Here are some points, each followed by its number:
array([ 0.65,  0.05,  1.59, -1.86, -0.06, -0.46, -0.14,  0.33, -3.05,  1.32, -1.24,  0.32, -0.53, -0.23, -1.08,  0.81, -0.28, -0.80,  0.18,  0.58,  1.10, -0.67, -0.05, -0.72, -1.48,  0.50, -0.51, -0.46,  1.04,  0.38,  1.43,  1.36,  1.68,  0.73, -0.90, -0.64, -0.09,  0.53,  0.71,  0.65, -0.14,  0.69, -1.63, -0.16,  0.35,  0.96, -0.93,  1.11]) 0
array([ 0.06, -0.98, -0.29, -1.17, -0.88,  0.25,  0.65, -0.96, -1.41,  0.29,  0.86, -2.43, -0.72, -0.88, -0.05,  0.25, -0.79, -0.96,  0.33, -0.08, -0.48, -1.40, -0.47,  0.79,  0.85, -1.24, -0.04,  0.26, -1.44,  0.45,  0.43, -0.18, -0.77, -0.63, -0.10,  0.40, -0.58, -0.86,  2.23, -0.23, -0.94,  1.06, -0.96,  0.48, -1.94,  1.07,  0.73, -0.85]) 1
array([ 0.53, -1.31, -0.75,  0.24, -0.03, -0.51,  1.45, -0.10, -0.83, -0.01,  0.63, -0.98, -0.02,  0.01, -0.04,  0.45, -0.64, -0.29, -1.57,  0.34, -1.34,  0.49, -0.10,  1.39,  0.51, -1.47, -0.71, -0.41, -0.70, -0.14,  1.23,  0.04,  0.32,  1.39,  1.54,  0.63, -1.04,  0.39,  0.93,  1.60, -0.89,  0.76, -1.51,  1.62, -1.59, -0.25,  1.13, -1.51]) 2
array([ 0.38, -0.80, -0.43,  0.32,  1.06, -0.13,  0.11, -0.40,  0.89, -0.36,  1.59,  0.30,  0.67,  1.04,  0.40, -0.75,  2.00, -0.67, -1.18,  0.27, -0.01,  0.79,  1.35,  0.07,  1.33,  0.24, -1.22, -1.49, -0.84,  1.05, -1.28, -0.01, -0.85,  0.14,  0.58,  1.69, -1.03, -0.03,  0.42,  0.18,  0.95, -1.90,  1.46,  0.39,  0.65, -0.45, -0.36, -0.21]) 3
array([-0.13,  0.42,  0.55,  0.39,  1.08, -0.50,  0.43,  1.22, -0.81,  0.11, -0.68, -1.77, -0.99,  0.83, -0.95, -0.08,  0.36,  0.60, -0.55, -0.99, -0.82,  1.22,  0.97,  1.61, -1.13, -0.28,  0.78, -1.10, -1.64,  1.16,  1.06,  0.68,  0.63, -0.17,  0.87, -0.38,  0.59,  1.83,  1.42, -0.02, -1.38, -0.56, -0.13,  0.48,  1.27, -0.62,  0.13, -2.29]) 4
array([-0.01, -0.98, -0.35,  0.39,  0.61, -0.59, -0.10,  0.48,  0.92, -0.04,  0.25,  0.60,  0.51,  0.95,  0.91, -0.51,  0.05, -0.34, -0.35, -0.27, -0.05,  0.11, -0.08,  0.63,  0.50,  0.59,  0.29, -0.70, -0.16, -0.25, -0.55, -0.29, -0.16, -0.55,  0.31,  0.13, -0.64,  0.12, -0.68, -0.10, -0.30, -0.40,  0.07,  0.50, -0.62,  0.06, -0.04, -0.37]) 5
array([-1.22,  0.05, -0.49,  2.50,  0.68, -0.45, -0.12,  0.93,  1.11,  0.31, -0.98, -0.88, -1.85,  1.27, -1.11, -0.50,  0.23,  0.77, -0.07, -0.54, -1.54,  0.66,  0.67,  1.24,  0.96,  0.15,  0.85, -2.25, -3.49,  0.36,  1.26,  0.60, -0.89, -1.89,  0.62, -0.30, -1.09,  0.59,  0.01, -0.29, -0.85, -0.99,  1.75,  0.03, -0.82, -0.78, -0.26, -2.41]) 6
array([-0.85,  0.11, -0.81, -0.42,  0.91,  1.19, -0.03,  0.33,  1.52, -0.56,  0.67,  0.03,  2.39, -0.03,  1.52,  1.48,  0.24,  1.97,  0.95, -0.67, -2.28,  1.35, -0.95, -0.27, -0.20, -0.75, -0.16, -1.61, -0.09, -1.56, -3.85, -3.18, -1.19, -0.09,  0.24,  0.90, -1.89, -0.23,  0.24,  0.06,  0.13,  0.57,  1.94, -0.14,  1.59, -1.00, -0.18, -2.08]) 7
array([ 1.48, -1.38,  0.56, -2.69, -0.88, -0.20, -0.12, -2.35, -0.73, -0.13,  2.83,  0.51,  2.57, -3.22,  1.32,  0.85, -1.81, -0.18,  0.81,  0.67,  1.32, -0.83, -0.81, -1.41, -1.91, -0.10, -0.34,  2.17,  3.81, -1.82, -2.12, -0.86,  0.52,  2.82, -1.02, -0.76,  1.34, -1.43,  1.01,  1.03,  0.81,  2.98, -2.03, -1.17, -1.03,  1.88,  1.09,  1.50]) 8
array([ 0.95, -0.70,  0.59, -1.76, -1.68,  0.42,  0.51, -1.02, -1.48,  0.59,  0.61,  0.58,  1.11, -1.10, -0.31,  1.21, -0.50, -1.67, -0.44,  1.10,  1.52, -1.56,  0.58, -1.03, -1.66,  1.25, -0.32,  0.88,  1.57, -1.01, -0.31,  0.66,  0.36,  1.36, -0.62, -1.56,  1.22, -0.10,  0.42, -0.37,  1.26,  1.27, -2.32,  0.65, -0.02,  0.99,  0.76,  1.25]) 9
array([-0.17, -1.11, -0.01, -1.62,  1.86, -0.54, -0.59, -2.01, -1.99, -1.22,  1.29,  0.15, -0.29, -1.86, -0.84,  0.43,  0.71, -0.22, -0.10,  1.62, -0.41, -0.17, -0.20,  0.98, -2.30, -1.30, -0.81,  0.59,  1.82,  0.61, -0.51,  1.57,  0.04,  2.42,  0.85,  0.59, -0.31, -0.38,  1.34,  1.72,  1.19,  2.11, -2.47, -0.35, -0.15,  1.23,  1.24, -0.07]) 10
array([ 0.94, -0.97, -1.01,  0.39,  1.68,  0.56,  2.39, -0.96, -0.90, -0.52, -0.06, -2.58,  1.87, -0.35, -0.77,  0.76,  0.13,  1.84, -0.38,  0.66, -1.97,  0.71, -1.95,  1.34, -0.21, -1.21,  0.69,  0.82, -1.70,  0.92,  0.43, -1.50, -2.66,  1.13,  0.63, -0.16,  1.10, -1.28,  1.66, -0.13, -0.51,  2.22,  0.58, -0.18, -1.69,  0.10,  0.09,  0.09]) 11
array([ 1.33,  0.08,  0.67, -0.28, -2.97,  0.32,  0.14, -0.98,  1.68,  0.69,  0.97,  1.83, -0.47, -0.62,  0.26, -0.07, -0.86,  0.11, -0.32, -0.21,  1.04, -0.90,  2.02, -0.94, -0.75,  1.94, -1.22,  1.16,  0.53, -2.53, -1.38,  0.75,  0.82, -0.87, -0.48, -0.99, -0.20,  0.37, -1.71, -0.70,  1.67, -0.96, -0.68, -0.20,  0.21,  0.80, -1.19,  0.79]) 12
array([ 0.01,  1.36,  1.33,  0.66, -0.33,  0.18,  0.01,  0.34, -1.12,  0.63, -1.57,  1.18, -1.26,  0.84, -0.98, -0.06,  0.13, -0.43,  0.33,  0.53,  1.64,  0.33,  0.42, -0.18, -1.09,  0.43, -0.31,  0.56,  1.10,  0.12,  0.89,  1.36,  0.68, -0.38, -0.85, -0.66,  1.14,  0.00, -0.67, -0.90,  0.00, -0.65, -0.90,  0.59, -0.04, -0.44, -1.44,  1.26]) 13
array([-0.54,  0.04, -0.35,  1.46,  2.00,  0.19, -0.77, -0.25,  0.99,  0.15, -0.04,  0.37, -0.79,  0.89,  0.65, -0.47,  0.84, -0.09,  0.11, -0.27,  0.48,  0.45,  0.05,  0.05,  1.45, -0.48, -0.55, -1.48, -1.21, -0.12, -0.57,  0.09, -0.74, -0.84, -0.17,  0.36, -1.41, -0.20,  0.37,  0.29, -0.41, -1.24,  0.79, -0.33, -0.38, -0.68,  0.03, -0.75]) 14
array([ 0.63,  0.68, -0.80,  1.84, -0.43, -0.62, -0.69,  1.30, -0.19,  0.18, -1.30,  3.89, -2.22,  1.47,  0.25, -2.30, -1.51,  0.33,  0.86, -0.64, -0.06, -2.04, -0.46, -0.20, -0.12,  1.13,  0.56,  2.91,  1.44, -3.36,  0.49, -0.07,  1.83, -1.08,  1.60, -0.36,  1.01, -2.16, -3.00,  0.26,  1.15, -0.47,  0.41, -0.17, -0.98, -0.12, -1.70,  3.13]) 15
array([ 0.05, -0.50,  0.49, -1.72,  0.24,  0.86, -0.37, -0.55, -1.29,  0.36,  0.71,  0.82, -0.72,  0.46, -0.21, -0.89,  0.39,  0.29,  0.23,  0.89,  0.08, -1.40, -0.03, -1.91, -1.16,  0.83, -0.37,  0.95,  0.37, -0.06, -1.15, -0.07,  0.73,  1.45,  0.33, -0.16, -0.26, -1.40,  0.59, -0.98, -0.06, -0.71,  1.58, -1.43,  1.05, -0.17, -1.05,  1.66]) 16
array([-0.08,  0.64,  0.06, -0.39,  1.33, -0.78, -0.42, -1.61, -1.24, -0.58, -1.25, -1.27,  1.01, -0.39, -0.18,  0.08,  0.13, -0.33,  0.67, -0.19, -0.06,  0.00, -1.82, -0.06, -0.35, -1.16,  0.20,  0.15,  0.72,  0.76, -0.07,  0.19, -0.55,  0.62, -0.18,  0.30, -0.53,  0.32,  0.27, -0.22, -1.28,  0.43, -0.23, -0.99, -0.19,  0.13,  0.12,  0.18]) 17
array([-1.09, -0.73, -0.20,  0.43,  1.16, -0.41,  0.58,  0.39,  1.01,  0.03,  0.02,  0.02, -0.81,  0.75,  1.44, -0.02, -0.36,  0.70, -0.67, -0.80, -1.90,  1.27, -0.51,  0.50,  1.49,  0.06,  0.75, -1.96, -1.62, -0.51,  0.18, -1.07,  0.01, -0.68,  0.47,  0.68, -1.61,  0.60,  0.63,  1.05,  0.04,  0.57,  0.94,  1.18,  0.08, -0.03,  0.45, -2.36]) 18
array([-0.27, -0.83, -0.35, -0.05,  0.72, -0.35,  0.73, -0.76, -1.01,  0.00,  0.88,  0.26,  0.92,  0.02,  0.07,  0.96,  0.46, -0.12,  0.82,  0.00,  0.53,  0.82, -0.28,  1.14, -0.54, -0.68, -0.36, -0.32,  0.94,  0.12, -1.01,  0.23, -0.47,  0.97,  0.62, -0.29, -0.34, -0.08,  1.03,  0.26,  0.45,  1.12,  0.37,  0.29, -0.43,  0.17,  1.08, -0.21]) 19
array([-1.13, -0.53, -1.08,  1.83,  0.91, -1.25,  1.05,  0.16,  0.47,  0.14, -0.50,  1.12, -0.03,  1.51,  1.34,  0.17, -2.24,  1.28,  1.19, -0.90, -0.78,  0.11, -1.38,  0.71, -0.85,  0.43,  0.87,  0.51,  0.04, -1.97,  0.87, -0.45,  1.42, -0.39,  1.14,  0.15, -1.75, -0.45, -0.51,  0.77, -1.46,  0.53,  0.54,  0.06, -0.58, -0.60,  0.37, -0.11]) 20
array([-0.29, -0.03, -0.75,  0.42, -0.55,  0.50,  0.20,  0.18, -0.35,  0.36,  0.50, -1.70, -0.78,  0.33,  0.17, -0.22, -0.03,  0.18, -0.38, -0.30, -1.05, -0.59, -0.78, -1.57,  0.40,  1.25,  0.43,  0.03,  0.01, -0.33,  0.38, -0.47,  0.56, -1.25, -0.29, -0.56,  0.26,  0.36, -0.21, -0.67, -0.46, -0.72, -0.42,  0.35,  0.57, -0.59, -1.45,  0.53]) 21
array([ 0.27, -1.36,  0.04, -1.01, -1.20,  0.34,  1.37, -0.21,  0.70, -0.08,  1.36,  0.27,  1.56, -0.92,  1.01, -0.01, -0.27,  0.36,  1.18, -0.48, -0.49,  0.59, -0.57,  0.76,  0.09,  0.77, -1.22,  0.85,  0.10, -1.19, -1.18, -1.09,  0.46,  0.37,  0.33, -0.74, -0.30, -1.02, -0.72, -0.08,  0.72,  1.03,  0.42,  1.01, -0.84, -0.19,  1.33, -0.36]) 22
array([-0.60, -0.16, -0.31,  1.81, -0.05,  0.52, -0.10,  1.02,  1.30,  0.55, -1.05, -0.53, -0.85,  1.80, -0.41, -0.23,  0.37,  0.43, -0.61, -0.68,  0.21,  0.65,  0.41,  0.86,  0.78,  0.64,  0.35, -0.63, -1.62,  0.52,  1.30,  0.51, -0.50, -1.45,  1.25, -0.47, -1.59,  0.65, -0.39,  1.44, -1.11, -1.89,  1.04, -0.15, -0.39,  0.12, -0.42, -1.12]) 23
Which three points above are nearest to each new point, looking only along the 3 directions in which the numbered points spread most? Their numbers follow each, nearest first.
array([-0.59,  0.68, -0.19, -0.22,  0.48,  0.60, -0.82,  0.69,  0.27, -0.50, -0.15,  0.36,  0.74,  1.23,  2.10, -0.09,  0.39,  0.11,  1.07, -0.63,  0.72,  0.39, -0.98, -0.90,  1.03,  0.55,  0.77, -0.54, -0.14,  0.80, -1.28, -1.62, -0.19,  0.11, -0.43,  1.15,  0.19, -0.09, -0.82, -0.72, -0.31, -0.55,  2.60, -0.36,  1.04, -0.60, -1.54,  1.06]) >> 20 5 3
array([-0.58,  3.71,  0.30,  0.71,  2.16,  0.24, -1.34,  1.69, -1.83, -1.29, -2.51, -0.62,  0.23,  0.97, -1.07, -0.62,  2.25,  0.57,  0.18, -1.79, -0.23,  0.44, -1.78,  1.35,  0.50, -0.37,  1.18,  0.11,  1.43,  0.64,  0.70, -1.33, -0.80, -2.27, -1.95,  2.04,  0.62,  0.71,  0.61, -3.81, -0.52, -0.23,  2.01, -1.14,  1.16, -0.91, -4.04, -0.08]) >> 23 14 21
array([-0.88, -0.35,  0.95,  0.60,  0.63, -0.20,  0.24,  0.33, -0.52,  0.34, -1.14,  0.52, -1.18, -0.05, -0.51,  0.65,  0.17, -1.51, -0.11,  0.43,  0.64, -0.51,  0.93,  0.19, -0.03,  0.02,  0.49, -0.25,  0.51, -0.49, -0.23,  1.53,  0.29,  0.85, -0.56, -0.51, -0.05,  0.20,  0.52,  0.92,  0.65, -0.24, -0.21,  0.42,  0.07,  0.80,  0.04,  1.09]) >> 21 13 16
array([-0.13, -0.45, -0.99, -0.44, -0.46,  0.56,  0.55, -0.69,  1.78,  0.05,  0.93,  0.92,  0.47,  0.61,  0.96, -0.77, -0.95, -0.10,  0.29,  0.12, -0.58, -0.32,  0.07, -1.46,  1.30,  1.34, -0.37,  0.01, -0.17, -0.92, -1.57, -1.71, -0.53, -0.61,  0.20,  0.45, -0.15, -0.52, -1.60, -0.66,  0.68,  0.00,  2.07, -0.82,  0.44, -0.97,  0.42,  0.49]) >> 20 22 5
array([-0.70,  0.30,  0.03, -1.08,  0.27, -0.66, -0.39,  0.14, -2.95, -1.69,  0.71, -1.57,  0.87, -0.33, -0.95,  0.20, -0.42, -0.54, -1.41,  0.24, -1.41, -1.54, -0.89, -0.10, -1.56, -0.62,  1.01,  0.32, -0.33,  2.06,  1.20,  0.12, -0.08,  0.94, -0.61,  1.98, -1.35, -1.49,  1.26, -0.12, -1.39,  1.08,  0.14,  0.85,  1.00,  0.26, -1.00, -1.97]) >> 1 2 17
array([ 0.42,  1.71,  2.01, -2.03, -0.72, -0.09, -1.13, -0.02, -2.47,  0.27, -0.24,  1.05, -0.42, -1.27, -1.12,  0.77,  0.77, -0.72,  0.92,  0.38,  2.30,  0.02,  1.45, -1.49, -0.33,  0.40,  0.18,  1.57,  3.09,  0.37, -0.80,  1.17,  1.66,  0.06, -1.85, -0.24,  1.47,  0.55, -0.07, -2.01,  1.83,  1.61, -2.59, -0.54, -0.18, -0.05, -1.53,  2.35]) >> 9 0 16
array([ 1.22, -1.24,  1.35, -1.18, -2.42,  0.24, -0.39, -0.95, -1.21,  1.21,  1.02,  1.21,  0.59, -0.34, -0.04,  0.13,  0.77,  0.16, -0.68,  0.73, -0.01, -1.99,  0.10, -0.85, -2.23,  2.64, -1.51,  0.81, -0.07, -1.81, -0.30,  0.50,  1.35,  0.09,  0.16, -2.04, -0.11, -0.61, -0.72,  0.49,  2.54,  0.38, -0.78,  1.12,  0.19,  1.24,  0.69,  0.12]) >> 16 9 12
array([ 0.05,  0.35, -0.50,  0.37,  0.48,  0.52,  0.58,  0.49, -1.19,  0.26,  0.32,  0.29,  0.76,  0.14, -0.21, -0.76,  0.13, -0.28,  0.11, -0.97,  0.24, -0.32,  0.41,  0.88, -0.36, -0.39,  0.14,  0.56,  0.48,  0.61,  0.72,  1.12,  0.12,  1.17,  0.17,  0.16,  0.15,  0.38,  1.01,  0.25, -0.66,  0.29, -1.02, -0.21,  0.42,  0.84,  0.01, -0.08]) >> 17 1 21
array([-0.36, -0.36,  0.07,  1.14, -0.68, -0.45, -0.31,  0.61,  2.25, -0.41, -0.68,  2.99, -1.03,  0.79, -0.12, -0.78, -0.97, -0.38,  0.58,  0.17,  0.13,  0.31, -0.41, -1.15,  2.09,  0.38, -0.18,  0.49,  0.85, -1.20, -1.20, -0.42, -0.05, -0.67,  0.67,  0.68, -0.02,  0.55, -2.30, -0.10,  0.10, -1.22,  1.86, -0.54, -0.05, -0.69,  0.04,  0.86]) >> 20 5 21
array([ 0.23, -0.52,  0.59,  0.53, -2.29,  0.39,  0.01,  0.73,  0.21,  0.73,  0.59,  0.38, -2.38, -0.13, -0.85, -1.00, -0.94,  1.05, -0.47,  0.19, -0.42, -1.26,  0.55,  1.21,  0.60,  0.32, -0.27, -0.19, -2.34, -0.51,  1.29,  1.15,  0.47, -1.74,  0.53, -1.28, -0.30,  0.80, -1.62, -0.92, -0.30, -1.23,  0.23,  0.12, -0.10, -0.22,  0.32, -0.13]) >> 21 23 13
array([ 0.14,  1.21, -0.77,  1.23,  1.89, -0.97, -0.09, -0.14,  0.83, -1.15,  0.66,  1.36, -1.11,  1.13, -0.63,  0.17,  0.41, -1.18, -0.15, -0.07, -0.75, -0.43, -0.92, -0.25,  1.52, -0.34,  0.02, -0.21,  1.68,  0.34,  0.50,  0.15, -0.09,  0.75, -0.18,  2.13, -0.72, -2.35, -0.64,  1.03,  0.09, -0.41,  0.75, -0.74,  0.68, -0.70,  0.32,  0.25]) >> 5 21 20
array([-0.40,  2.52, -0.11,  0.08,  2.89, -0.61, -1.57, -0.24, -1.08, -1.87, -1.12,  1.92, -0.19, -0.06,  0.15,  0.30,  1.52, -1.39, -0.13, -0.77,  1.81, -0.43,  0.28, -0.71, -0.91, -1.22,  0.16,  1.42,  3.34,  0.06, -0.40,  0.15, -0.49,  2.15, -0.25,  1.94,  0.86, -1.31,  0.87,  1.13,  0.99,  0.76, -0.04, -0.45,  0.72,  1.01,  0.11,  1.40]) >> 16 9 17
array([ 1.81,  1.11, -0.42,  0.87,  0.02, -0.08,  0.06,  0.82,  1.88,  0.78, -0.25,  1.74, -0.04,  1.03,  0.54,  0.16,  0.40,  0.33, -0.39, -0.92,  0.26,  0.14,  0.17, -0.50,  0.49,  0.18, -0.40,  0.75,  2.01, -1.01, -1.77,  0.35,  0.03, -1.28,  1.19,  0.41,  1.14, -0.12, -1.80, -0.18, -0.51, -0.96,  1.65,  0.06,  1.03, -0.91, -0.97,  1.59]) >> 20 12 21
array([ 0.51, -0.71, -1.42,  1.53, -1.20, -0.75,  1.09,  1.09,  2.24, -0.02,  0.81, -1.70,  0.61,  0.98, -0.57, -0.82, -1.48,  1.00,  0.54, -0.64, -2.24,  1.75, -1.62,  1.46,  0.72, -0.84,  0.43, -1.33, -4.01, -0.54, -0.41, -1.35, -0.43, -1.83,  1.58, -0.58, -1.91,  1.67, -0.71,  0.31, -0.55,  0.08,  1.06,  0.13,  0.00, -2.11,  0.40, -2.56]) >> 18 14 3
array([ 2.70, -1.32,  1.49,  1.26, -5.46,  0.39, -0.97,  0.01,  2.19,  1.74, -0.19,  2.09, -0.43,  2.64, -0.34, -0.77, -1.76,  0.36, -0.38, -0.91,  0.68, -2.69,  2.43, -0.64,  0.50,  2.70, -0.80, -0.09, -2.89, -1.31,  1.54,  0.92,  0.79, -2.53, -0.36, -1.99,  0.25,  0.08, -2.95, -3.44,  1.30, -4.26,  0.28,  0.46,  0.77, -0.25, -0.97,  0.06]) >> 15 12 13
array([-0.18, -0.48,  0.56, -0.81, -0.38,  0.88, -0.66, -0.59, -1.43, -0.41, -0.35,  0.60, -0.67,  0.18,  0.14, -0.58,  0.29, -0.47, -0.05, -0.11,  0.93, -0.10, -0.24,  0.26, -0.40,  1.15,  0.01, -0.37,  0.02, -0.22,  0.27,  0.77,  0.90, -0.24,  0.19, -0.77, -0.52,  0.67,  0.50, -0.34,  1.28, -0.40, -0.11, -0.03, -0.26,  0.08,  0.08, -0.02]) >> 21 16 17
array([ 0.55, -0.02, -0.35,  1.27, -1.16,  0.09,  0.47,  0.40,  1.18,  1.14,  0.70,  1.60,  0.51,  1.90,  0.89, -0.81,  0.08,  0.91,  0.54, -0.72,  0.02,  0.26,  0.82,  0.51,  0.62,  1.68, -0.29, -1.64, -1.12, -0.26,  0.05, -0.50,  0.37, -2.19, -0.52,  0.09, -0.41, -0.12, -1.19, -1.02,  0.20, -1.59,  2.44,  0.43,  0.21, -0.93, -0.03, -0.67]) >> 20 14 5
array([ 1.09,  1.53, -0.71,  2.82,  0.13, -0.41, -0.60,  0.45,  3.23,  0.22, -1.12,  1.07,  0.85,  2.52,  0.45, -0.11,  0.29, -0.88, -0.47, -0.40,  0.70,  0.04,  1.87, -1.49,  0.33,  0.51,  0.64,  1.82,  0.65, -0.55,  1.14, -0.74, -1.22, -0.47,  1.54,  0.16, -0.35, -0.12, -2.49,  0.98, -0.50, -1.95,  2.74, -0.33,  1.31, -0.37, -0.41,  1.58]) >> 20 21 5
array([-1.56, -0.41, -0.32,  0.46, -0.21,  1.96,  0.30,  1.08,  1.37, -0.55, -1.07, -0.40, -0.03,  0.43,  0.83, -0.47, -2.25,  0.88, -0.38,  0.05,  0.16,  0.05,  0.45, -0.35, -0.06,  0.05,  0.33,  0.03,  0.41,  0.42, -0.62, -1.31,  0.26, -1.42, -0.70,  0.37,  1.18,  0.99, -1.92, -1.65, -1.04, -0.48,  0.46,  0.22,  1.06, -1.49, -0.98,  0.78]) >> 20 5 21
array([-0.58, -0.25, -1.02, -1.37, -0.17, -1.23,  0.99,  0.60, -0.53, -0.06,  1.15, -1.72,  0.64,  0.01, -0.50, -0.83, -1.37,  1.83,  0.83,  0.45, -1.22,  0.42, -0.94,  1.78,  0.81, -0.94,  0.64, -0.71, -1.51,  0.75,  1.62,  0.51, -0.57, -1.72, -0.48,  0.91, -0.86,  0.42,  1.31, -0.93, -0.02,  1.62, -0.18,  0.63, -0.55, -1.58, -0.67, -2.75]) >> 2 3 1
array([ 1.55, -0.59,  1.83, -0.76, -0.06,  0.34, -0.29, -0.85, -0.51,  0.70,  0.46, -0.16, -0.33, -0.72, -0.38, -0.80,  0.41, -1.62, -0.97,  0.43,  0.48, -0.46,  0.13, -0.23,  0.24,  0.23, -1.81,  0.22,  0.18,  0.33,  0.13,  0.96, -0.39,  1.62,  0.46,  0.28,  1.17, -0.74,  0.96,  0.40,  0.78,  0.33, -1.07,  0.21, -0.26,  0.64,  0.48,  0.65]) >> 17 0 16
array([ 2.15, -0.51,  1.51, -2.27, -3.53, -0.27,  0.12, -0.45, -2.26,  0.54,  0.54,  0.56, -0.21, -1.60,  0.88,  0.08, -1.75, -0.69,  0.57,  0.75,  1.53, -0.94,  1.03,  0.12, -1.42,  1.47, -1.29,  1.59,  1.41, -1.76,  0.75,  0.29,  1.30,  0.82, -1.01, -1.86,  0.65,  0.72, -0.44,  0.42,  0.89,  0.51, -2.05,  0.34, -0.44,  0.84,  0.24,  0.89]) >> 9 0 16
array([ 0.23, -0.69, -0.50,  1.18, -1.12, -0.26,  0.77,  0.53,  2.43,  0.32, -0.08,  1.35, -0.79,  0.75,  1.91,  0.14, -1.75,  0.44,  0.50, -0.39,  0.34, -0.49,  1.79, -0.18,  0.14,  0.29,  0.39, -0.47, -0.99, -1.10,  1.58, -0.10,  0.23, -1.79,  0.84, -0.69, -0.26,  0.41, -1.84,  0.27, -0.53, -2.24,  1.03, -0.44,  0.25, -0.91,  0.24, -0.66]) >> 20 5 21
array([-0.01,  1.74, -0.51, -0.05,  2.17, -0.13,  0.45, -0.19, -0.48, -1.63,  0.54,  0.87, -0.15,  0.68,  1.06, -0.70, -0.24, -0.44,  0.18,  0.86,  0.16, -0.77,  0.52, -1.23,  0.12, -1.56,  1.10,  0.81,  1.87,  0.14, -0.49, -0.09, -0.19,  1.17, -1.04,  1.65,  0.80, -1.94, -1.38,  0.40,  0.41,  0.34,  0.18, -0.26,  0.96, -0.04, -0.32,  1.77]) >> 16 21 22
array([-0.26,  0.72, -0.03, -0.77,  0.89, -0.64,  1.03,  0.60, -0.62, -0.35, -0.38, -0.68,  0.89, -0.06,  0.51,  0.41, -1.01,  1.24,  0.85,  0.39, -0.51,  0.04, -1.25, -1.44, -0.22, -0.63,  1.12,  1.03, -0.07, -0.32,  0.57, -1.00, -0.01, -0.13, -0.48, -0.20,  0.13,  0.18, -0.26, -0.20, -0.67,  1.76,  0.92, -0.95, -0.29, -0.46, -0.01,  0.49]) >> 19 17 5
array([-1.10, -0.13,  0.43, -0.67, -0.11,  0.01,  0.34, -0.06, -1.27, -0.67,  1.87, -1.29, -0.57, -0.69, -0.90,  0.20, -0.39,  0.76,  0.11,  0.37, -2.17,  0.65, -0.45,  1.86, -0.17, -1.09,  0.36, -0.68, -1.45,  0.63,  0.59,  0.86, -0.02,  0.15, -0.21,  0.74,  0.18, -0.46,  1.43, -0.55, -0.45,  0.79, -1.41, -0.78,  0.61,  0.08, -0.12, -1.74]) >> 2 1 17
array([-0.39,  0.30, -0.98,  0.26,  0.92,  1.34,  0.60,  0.28,  0.40,  0.25,  0.39, -1.23,  0.80,  1.02, -0.14,  0.17,  0.86, -0.09, -0.86, -0.07, -0.91,  0.20,  0.05,  0.00,  1.54, -0.72,  0.03, -0.27, -0.35,  0.87, -0.51, -0.35, -0.61, -0.76,  0.13,  1.02, -0.28, -0.47, -0.24, -0.54, -0.25, -0.59,  0.31, -0.35,  0.22, -0.86, -1.25,  0.03]) >> 3 14 5
array([-0.73,  0.56,  0.58, -0.70, -0.94,  0.00, -1.08, -0.84,  0.53,  0.00,  0.83, -0.65, -0.90, -0.18, -0.64, -0.69,  0.26,  0.16,  0.06, -0.03,  0.01,  0.14,  0.12,  0.94,  0.30,  0.40,  0.39, -0.89, -0.73, -0.02, -0.41,  0.67,  0.84, -0.63, -0.14, -0.02, -0.22, -1.06, -0.77, -0.66,  0.68,  0.04,  0.44, -0.24,  0.15, -0.31, -0.70, -0.62]) >> 21 5 20
array([ 0.40,  1.99,  0.91, -0.09,  0.48,  0.03, -1.24,  0.31, -2.26, -0.41, -0.05,  0.59, -1.16, -0.99, -1.04, -0.92,  1.09, -1.53,  0.20,  0.80,  0.72, -0.67,  0.92,  0.19, -1.33, -0.01, -1.87,  0.82,  2.00,  0.74,  0.58,  2.49,  0.43,  0.98, -0.79,  1.05,  0.91, -2.04,  0.12, -0.75,  1.59, -0.48, -2.03, -0.33,  0.94, -0.32, -0.37, -0.06]) >> 0 13 16
array([ 0.23, -0.15, -0.34, -0.71, -0.79, -0.39, -0.14, -0.17, -1.85,  0.01,  0.90, -0.82, -0.46, -0.99, -0.86,  0.10,  0.03, -0.36, -0.47,  0.27, -0.83, -0.73, -0.55,  0.49, -0.25,  0.06, -0.44, -0.64,  1.59, -0.14,  0.24,  0.27,  0.01, -0.05, -0.64,  0.93,  0.26, -0.46,  0.85, -0.27, -0.99,  0.53,  0.22,  0.24, -0.09, -0.95, -0.83, -0.26]) >> 17 19 1
array([-0.31,  2.13,  1.10,  1.20,  1.50,  0.04, -0.66,  0.76,  0.15,  0.63, -1.45,  0.70, -0.20,  1.65, -0.62, -0.15,  1.16,  0.04, -0.31, -0.82,  1.22, -0.12,  0.79, -0.29, -0.23,  0.79, -0.41, -0.27,  0.13,  0.91,  0.10,  0.48,  0.02, -0.74, -0.53,  1.43,  0.43, -0.05, -0.69, -1.09,  0.87, -1.31,  0.66, -0.77,  1.48, -1.12, -1.60,  1.55]) >> 21 13 5
